0: [152 133 144 132 144 132 160 125 143 145 131 131]
1: [129  93 119 112 117 127 125 127 157 118 114 119]
2: [141 151 160 135 119 158 135 139 123 128 138 149]
3: [140 129 134 132 136 148 149 138 173 142 161 148]
4: [ 94 127 119 123 136 121 126 130 124 115 139 142]
5: [146 159 111 176 145 142 158 153 129 145 148 116]
6: [117 104 122 131  93 116 107 101 114 102  94 113]
7: [121 125 105 110 113 105 108  91 123 101 103 106]
8: [112  99 132 108  91 113 101  86  96 100  93  92]
9: [111  99  97 102  96  91  99  79  92  79  68  93]
10: [117 114 125 150 125 130 141 137 118 119 163 121]
11: [122 123 147 107 131 123 136 123 123 132 126 136]
12: [118 118 117 134 112 119 118 105 108 116 106 111]
13: [128 124 132 104 136 129 113 115 119 145 124 146]
14: [109 117 121 136 135 126 138 112 140 121 154 129]
15: [135 127 147 114 130 138 141 155 147 159 138 157]
16: [ 72  78 108  95  99  92 107  83 104  86 130  88]
17: [126 113 120 123 107 136 138  93 111 114 109 139]
18: [141 151 141 144 147 157 141 169 126 135 146 179]

[122 149 107 163 138 132 170 133 123 153 147 109] >> 5 10 0
[125 106 121 118  95 115  95  99  67 106 103 110] >> 8 6 12
[113 114 113 131 121 120 113 109 101 119 105 108] >> 12 6 7
[144 121 139 117 138 129 149 152 149 156 141 146] >> 15 0 3
[ 81  89  96 119  89  71  75 107  84 110  77  88] >> 9 8 16
[150 130 119 138 115 135 119 113 146 130 139 139] >> 14 13 0
[109 119 112  99 127 116 110 125 114 146 122 109] >> 13 12 11
[147 133 144 142 123 119 128 134 135 108 138 142] >> 2 11 0
[149 144 153 142 151 153 144 149 161 144 169 147] >> 3 15 18
[122 132 134 139 120 106 145 127 113 136 127  94] >> 12 10 11
[151 125 138 130 138 134 145 142 142 138 129 127] >> 0 15 11
[115  87  77  99  89 106  78 100  95  76  69 106] >> 9 8 6
[143 139 136 129 148 160 135 170 153 168 149 132] >> 15 3 18
[134 138 128 150 138 145 157 147 155 145 162 156] >> 3 15 18
[137 158 126 143 159 153 140 141 137 135 155 156] >> 18 3 2
[143 132 125 134 121 146 133 110 110 130 135  97] >> 12 10 17
[113 153 129 122 128 143 127 175 128 165 140 115] >> 15 2 11
[117 105  93  78  95 102 103 118 115 101  97 103] >> 7 8 6
[135 107 111 135 125 124 112 131 115 106 106 130] >> 12 6 17
